One vector is turned by the same rotation once a step. Each row is the vector after some number of steps, and that number follows the row.
The counts run from 0 to 131.
[ 1.18  1.94 -0.40 -2.55 -0.27 -1.14  6.83 -0.72 -0.57 -0.26 -1.36 -1.26
 -0.60  2.04  1.16 -0.56  0.71  0.31  0.81 -1.54  1.89 -2.01  1.32 -7.07
  0.03 -2.89 -1.69 -0.43 -1.53 -2.70 -2.00 -1.40  4.65  1.10  3.03  0.83
 -2.84 -2.02]	44
[-1.17 -3.79  0.47  0.45 -3.68 -0.36 -0.55 -2.71 -2.57 -0.70  1.23  0.52
  0.79  0.99  0.75  0.45 -0.58 -2.17 -3.94  1.49  1.88  1.61  1.00  1.05
  0.77 -0.33 -0.73 -1.39  1.19  3.12  3.14 -0.73 -0.81 -2.88  5.02  3.03
  5.66  1.51]	13
[-1.25 -2.15 -4.77  0.58 -2.10  1.71 -3.81 -0.18  0.61  1.14  0.36  0.42
  4.45  2.54  0.40 -0.23  2.83 -3.47 -0.75 -4.02 -0.54 -1.48  2.18 -3.30
  0.31 -1.44  4.35  1.31  1.75 -1.86  1.47 -4.45 -0.34 -0.76 -1.43 -1.13
  1.66  4.25]	129
[ 1.10 -1.75 -1.20 -4.27 -0.50 -2.78  1.50 -0.32 -3.98 -1.04  1.29 -3.73
 -1.89 -2.02  1.67 -1.52 -3.68  1.11  3.27 -2.24  2.55  0.74 -2.52  0.68
 -4.06  1.55 -2.37  0.67 -5.33 -2.89  2.71 -0.41  0.23 -1.90 -1.24 -1.74
  0.92  3.98]	26
[ 0.48  3.32 -0.53  4.32  0.14  4.01  1.34 -0.22  2.00 -1.70  0.55  5.78
 -0.14  0.70  0.82 -2.94  2.00 -5.37 -2.57 -0.61  1.55  1.84  2.01  1.05
  0.48  0.77 -0.48 -1.51 -1.97  1.86 -1.20 -1.30  1.54 -2.34  2.07  3.24
  5.39  1.45]	110
[ 1.55 -1.96 -1.43 -0.46  0.39  1.18  0.79  1.99 -1.23 -2.02  0.38  0.34
 -5.42  0.79  4.14  0.17  0.25 -1.41  3.12 -0.84 -2.31  4.96 -3.64  4.05
  0.89  1.62 -1.15  2.25 -3.68  0.41 -3.42  0.47  0.49 -0.95 -4.18  0.34
 -0.76 -0.36]	106
[-1.20  1.46  1.95 -1.75  1.23 -1.53  0.20  0.93  0.32  2.21  0.86 -2.46
  1.26 -2.20 -2.27 -4.27 -0.93  2.70  2.78 -1.19 -0.48 -1.14 -3.37 -2.90
 -3.13  0.30  1.10  1.37  1.12  0.11  2.32  0.34  0.64  5.66 -2.58 -4.97
 -0.89  1.62]	60
[ 1.94  3.42 -3.36  1.83 -2.23  5.13 -3.35 -0.33  0.62  0.75  0.01  3.44
  3.26 -2.65  1.02  2.63  2.03 -0.75 -2.06 -1.77  1.08 -2.22  0.92 -1.55
 -0.84 -1.69  1.27 -1.16  0.87 -1.79 -0.45 -4.53  0.65 -3.83 -0.54 -0.31
  6.34 -0.79]	21
[ 1.63  0.95  0.39  1.83 -0.70  2.95  1.62  0.10 -0.92 -1.10  0.76  2.29
 -2.81  0.46  3.30  2.54  0.91 -1.57  0.46 -0.92  1.28 -0.70 -5.97 -1.25
 -2.30 -0.44 -1.65  2.51 -0.71 -2.06 -2.75 -0.69  5.25  3.84 -2.34 -1.22
  2.01 -5.67]	97
[ 2.50  0.97 -1.55 -0.68  3.37 -3.31 -1.86  1.52  0.37  2.53 -0.67 -4.06
 -0.31 -1.99 -0.72  3.94 -0.42  4.06  3.64 -0.23 -2.48 -1.56 -1.51  0.30
 -0.80 -0.10  1.82  0.78  2.26 -5.23 -1.44 -0.11  0.75  1.84 -5.01 -0.41
 -4.64 -2.53]	62
[-2.57 -1.85 -0.27 -2.00 -2.79 -1.96 -2.87 -0.52  0.23  3.01 -0.26 -2.58
  1.87  0.44 -4.94 -1.63  0.07  4.08  1.53  0.02 -1.43 -0.48  3.65 -1.42
  2.08 -0.99  1.62 -2.16  4.25  0.94  2.40 -1.42 -2.35 -0.18  0.51 -1.81
 -1.95  4.53]	49
[ 0.17 -1.75  0.67  0.88 -2.26  4.27  0.08  0.12  0.82 -1.83  2.17  2.24
 -1.08  2.74 -3.80 -2.55 -0.33 -1.74 -1.95  2.04 -2.81 -0.65 -0.04  1.32
  2.72 -2.42  2.76 -0.70  1.00  4.40  0.73  0.10  3.34  4.84 -3.99 -0.25
 -0.76 -2.73]	85
[ 0.41  2.88  0.05 -0.91 -1.17 -2.69  3.45 -1.92 -0.84  1.54 -3.02 -1.47
 -0.73 -0.42  0.43  1.38  1.74  4.18 -0.36  0.53  1.86 -0.93  3.11 -4.09
  0.29 -2.10 -2.06 -0.90  0.25 -3.88 -1.58  0.48  3.11 -1.09  4.49  0.99
 -2.81 -2.56]	45
[-1.68 -2.40 -3.63 -4.42  1.45 -3.29  1.15  3.60 -0.20  0.15 -0.87 -4.90
  0.25  2.21  3.62 -1.37  0.81 -2.43  0.92  0.63 -4.44 -0.14  0.65 -1.00
  1.58 -1.97  1.67  0.16  0.48 -0.25 -1.66 -0.66  1.72  0.99 -4.28 -2.64
 -3.12 -0.79]	52
[-0.30 -2.66 -3.94 -0.16 -0.13 -0.60 -0.94  1.18 -1.90  0.03  0.98 -1.35
  3.22  3.17  3.02 -0.95  1.18 -4.71 -1.42 -3.25 -0.05 -1.65 -0.65 -2.73
 -1.06 -3.09  2.89  1.20 -0.60 -2.28  1.04 -4.21  0.76  0.11 -2.66 -0.32
  2.81  3.08]	130
[ 0.57  2.32  0.64  6.25 -0.68  3.30 -0.12  0.18  1.04  0.54  0.92  4.76
  0.21  2.15  1.98  0.36  2.29 -4.57 -2.68  0.67 -0.14  2.80  1.75  1.80
  0.48 -0.18 -1.14 -1.10 -1.39 -0.22 -0.96 -0.63  0.42 -2.96  1.94  3.18
  6.39 -2.97]	109
[ 1.78 -1.43 -0.78  1.45 -0.52  3.59  1.98  1.34  0.49 -1.87 -0.76  1.85
 -4.62  2.23  3.83  4.49  3.30 -0.93  2.18 -0.90 -1.92  4.83 -0.94  2.65
  0.08  1.26 -2.18  1.20 -0.98  0.02 -5.51 -1.51 -1.47 -2.04 -1.69  1.51
 -1.49 -1.91]	107
[ 0.13 -4.04 -1.21  0.48 -3.24  1.72 -0.12 -2.98 -0.77 -0.64 -0.18  1.23
  0.54  0.65  1.26  4.90 -0.03 -0.79 -3.23  1.53  3.24  3.13  2.44 -0.19
  0.92 -1.63 -0.69 -1.26  2.51  2.26 -0.55 -2.33 -1.71 -5.74  4.70  3.10
  2.86 -0.10]	12
[ 3.42 -4.31 -1.43  1.40 -2.11  3.34  0.61 -2.89  1.30 -0.28  0.27  1.83
 -3.29  2.57 -1.85  0.24  0.73  2.05 -0.43 -3.91  1.54  1.92 -2.01 -1.66
 -1.79  0.89  4.30  1.68 -0.39  1.39  0.79 -1.08  3.03  3.95 -4.42 -2.11
 -3.10  2.28]	7
[-3.23  5.46  1.71 -1.24  2.65 -2.07  2.39  0.53  1.81  0.51  0.10 -0.10
  3.54 -2.87  2.66 -1.58  1.24 -0.66 -1.04  2.59 -1.08 -2.39  2.22 -2.00
  1.36 -0.90 -4.55 -3.14  2.59 -0.08  1.17 -0.72 -0.70  0.42  4.42 -0.33
  3.95 -2.98]	56
[-0.43  2.50 -0.91 -2.41  2.20 -3.67  0.60  1.76 -1.12 -1.95 -5.41 -1.81
 -0.21 -3.24  2.74 -1.23 -1.56  1.97  2.95 -2.29  2.57  2.92  3.49 -1.39
 -0.54  1.22 -1.38  0.32 -1.34 -0.47 -3.15  0.42 -0.83 -4.90  1.18 -0.87
 -1.26  3.06]	36
[ 1.51  1.26  1.83  1.88 -0.18 -2.22 -1.87  2.95  2.55  2.39  3.63 -0.03
  0.93  1.88  1.56 -3.53  1.01 -1.85  1.37 -0.49 -1.49  1.33  3.88  0.13
  0.85 -2.22 -1.61 -1.82  0.25 -1.58  1.88 -3.24 -4.41 -2.18  0.83 -3.90
  0.56  5.62]	39
[ 0.14 -1.18 -1.35 -4.05 -3.95  0.37  3.91 -1.71 -3.64 -1.67 -2.00  0.54
 -0.37  3.38  0.41 -3.46 -0.29 -1.80 -2.07 -0.84  1.74  0.12 -0.26 -2.13
 -1.06  0.02  0.15  0.97 -3.65  1.63  1.28  0.12  5.56 -2.27  1.61  2.11
  2.41 -0.04]	122
[-0.53  2.34 -0.31  0.96 -4.76 -2.48 -4.09  2.52 -0.12  3.17 -1.44  1.78
 -0.26 -0.10  4.38 -0.74  1.02  3.53  1.02 -1.36 -0.10  1.49  3.98  2.09
 -0.77  1.27 -0.15 -0.68  1.26  1.32  1.46 -0.01  0.56 -4.63 -0.88 -4.10
  5.94  1.77]	126
[ 1.12 -0.46 -0.06 -0.74 -2.97  0.63  0.33  1.89 -0.51  2.09  0.85  2.73
 -3.77  2.09  6.49 -0.31  3.87  1.09  1.27 -3.25 -0.66  2.63 -1.08 -1.99
 -2.65  2.36 -0.90  2.69 -1.25 -0.23 -1.85 -0.63  4.45  1.24 -3.04 -4.52
  2.50 -0.34]	18
[-1.42  0.55 -1.44 -0.37 -0.67 -1.71  1.58  2.86 -1.82 -0.16 -3.84 -2.24
  2.74  0.89 -1.34 -6.22 -0.35 -2.74  0.94 -2.79  3.27  1.06 -0.22 -2.88
 -2.84 -1.27  1.79  2.35 -1.58 -0.56 -2.51  0.29  2.80 -1.72  1.99  2.90
  0.90  0.02]	34
[ 2.54  1.09  0.25 -0.06  1.29  1.95 -1.25  4.25  1.38  2.05  1.76 -3.48
  0.07 -3.72  0.77  3.73 -0.41  0.71  0.77  3.46 -1.16 -0.93 -1.27  2.01
  3.64 -5.50 -0.69 -1.43  2.77 -3.04 -2.92 -1.92 -1.95 -0.10 -2.75  0.51
  0.58 -4.66]	64
[-1.32 -0.48 -3.20 -4.71  2.68 -0.81  1.22  2.85 -0.61  0.17 -0.04 -2.67
  0.00  2.00  4.84  3.29  1.64 -2.02  1.13 -0.10 -3.71 -2.44  1.37 -3.55
  1.95 -0.57  0.39  1.08 -0.77 -0.08 -3.43 -1.38 -0.57  0.52 -1.10 -0.26
 -4.48 -2.50]	53
[ 0.40 -1.00  2.53  3.54 -3.57  1.57 -2.48 -0.59  0.69  1.58  4.19  3.17
 -0.31  2.61 -3.11  0.15 -0.08  1.45 -1.73  2.57 -3.53 -2.31  0.84  4.04
  1.93 -0.38  3.30 -1.06  1.17  1.91  1.69  1.76  2.22  4.10 -2.23 -0.98
 -0.16 -3.70]	84
[ 5.89 -1.10 -0.06  3.13 -2.47  1.31 -4.55  0.22 -0.09  0.94  3.50  1.10
 -3.99  1.75  1.69  4.13 -0.42  0.90  1.67 -1.25  2.02  0.60  2.35  1.82
  1.00 -1.35  0.48 -0.29 -1.44 -2.38 -0.21 -2.44 -0.72 -3.89 -0.07 -1.84
 -0.76  0.88]	117
[ 1.33 -1.27 -5.24 -2.63  1.68 -2.04  2.41  1.39 -2.02 -2.15 -0.24 -2.96
  1.71  0.26  5.28 -1.59 -0.30 -4.51 -0.91 -2.30  1.44 -0.99 -1.86 -3.38
 -1.66 -2.41  0.63  0.37 -1.63 -1.52 -0.12 -3.72  2.62 -0.09 -1.59  0.63
  1.28  2.79]	131
[ 1.02  3.44  1.50 -1.08 -2.10 -4.93  0.81 -0.97 -1.53  1.44 -2.41 -1.48
  0.11 -1.27  0.48  1.59 -1.53  5.88 -0.44  1.37  1.71 -1.09  5.03 -2.50
  0.37 -1.91 -0.67 -1.89  0.48 -2.36 -0.29  1.40  4.11 -4.10  4.30  1.02
  1.29 -2.26]	46
[-4.16  0.80  1.79 -4.59  3.21 -1.49  4.35  0.60 -1.40 -1.59 -0.31 -1.44
  0.97 -0.75 -3.59 -5.21 -1.47 -0.24  0.23  2.70 -3.22  0.34 -2.27  0.92
 -1.66  2.05 -2.78  0.37 -1.87  3.07 -0.06  4.12 -0.99  2.40  0.61  0.74
 -2.41 -1.08]	69
[ 0.70 -1.05  0.28 -1.67 -2.38 -0.42  1.25 -1.03  0.55  1.22 -0.33 -1.67
 -3.47  1.83  3.13  1.88  3.42  5.46  3.49 -2.63 -1.73  3.11 -0.31  2.13
 -0.53  0.87 -4.16 -1.26 -1.95 -4.85 -0.73 -1.69 -3.31 -2.90  0.11  0.05
 -0.22  1.27]	28
[-0.02  1.25  0.29  2.60 -3.31  1.27 -0.20  1.28  1.15  2.73  1.01  0.07
 -0.59  3.56  1.04 -1.06  3.68  0.64  1.03  1.35 -3.97  0.37  2.78  4.53
  0.36 -2.06 -0.80 -2.51 -1.41 -4.89  0.51 -3.37  2.43 -2.48 -1.88  2.15
  6.50  0.21]	30
[-2.97 -0.56  0.93 -1.94  2.58 -1.68  3.01  0.17 -2.06 -1.09  0.61 -3.93
  1.61 -0.61 -4.96 -4.56 -2.69 -2.56 -0.40  3.12 -2.20 -0.65 -1.73  2.27
  0.20  0.27 -1.24 -1.59 -2.28  1.68  1.66  3.30  0.65  1.51  1.14  3.68
  0.66 -1.54]	68
[-3.40  4.74  0.27 -2.34  2.22 -0.55  1.81 -1.24  2.28 -0.13 -0.56  0.38
  4.02 -4.29 -0.52 -1.75  0.86  1.03 -2.23  1.59 -2.58 -3.88  4.00 -1.94
  0.13  1.39 -2.84 -3.99  2.70  1.39  3.48 -0.48 -2.58  0.92  3.19  0.09
  1.85 -1.16]	57
[-1.56  0.63 -4.10 -0.51 -1.24  1.56  2.08  0.11 -1.11  1.30 -4.22 -0.27
  3.85  3.26 -4.20 -4.62  2.35 -1.75  0.31 -2.60 -0.60  0.89  0.69 -2.82
 -2.41 -1.31  2.01  1.61 -1.47 -0.07 -2.46 -1.36  1.66 -2.34  2.08  4.18
  1.05  0.35]	33
[ 1.05  3.74  3.02  4.05  2.93  0.08 -2.27  3.71  5.28  1.73 -0.01  2.29
 -0.90 -2.48  0.33  0.34 -0.14  1.86  1.98  1.57 -2.03  1.33  2.61  2.53
  3.53 -0.01 -0.18 -0.98  2.66  0.58 -3.64  1.15 -2.05  2.07 -3.70 -3.10
 -2.04 -2.23]	73
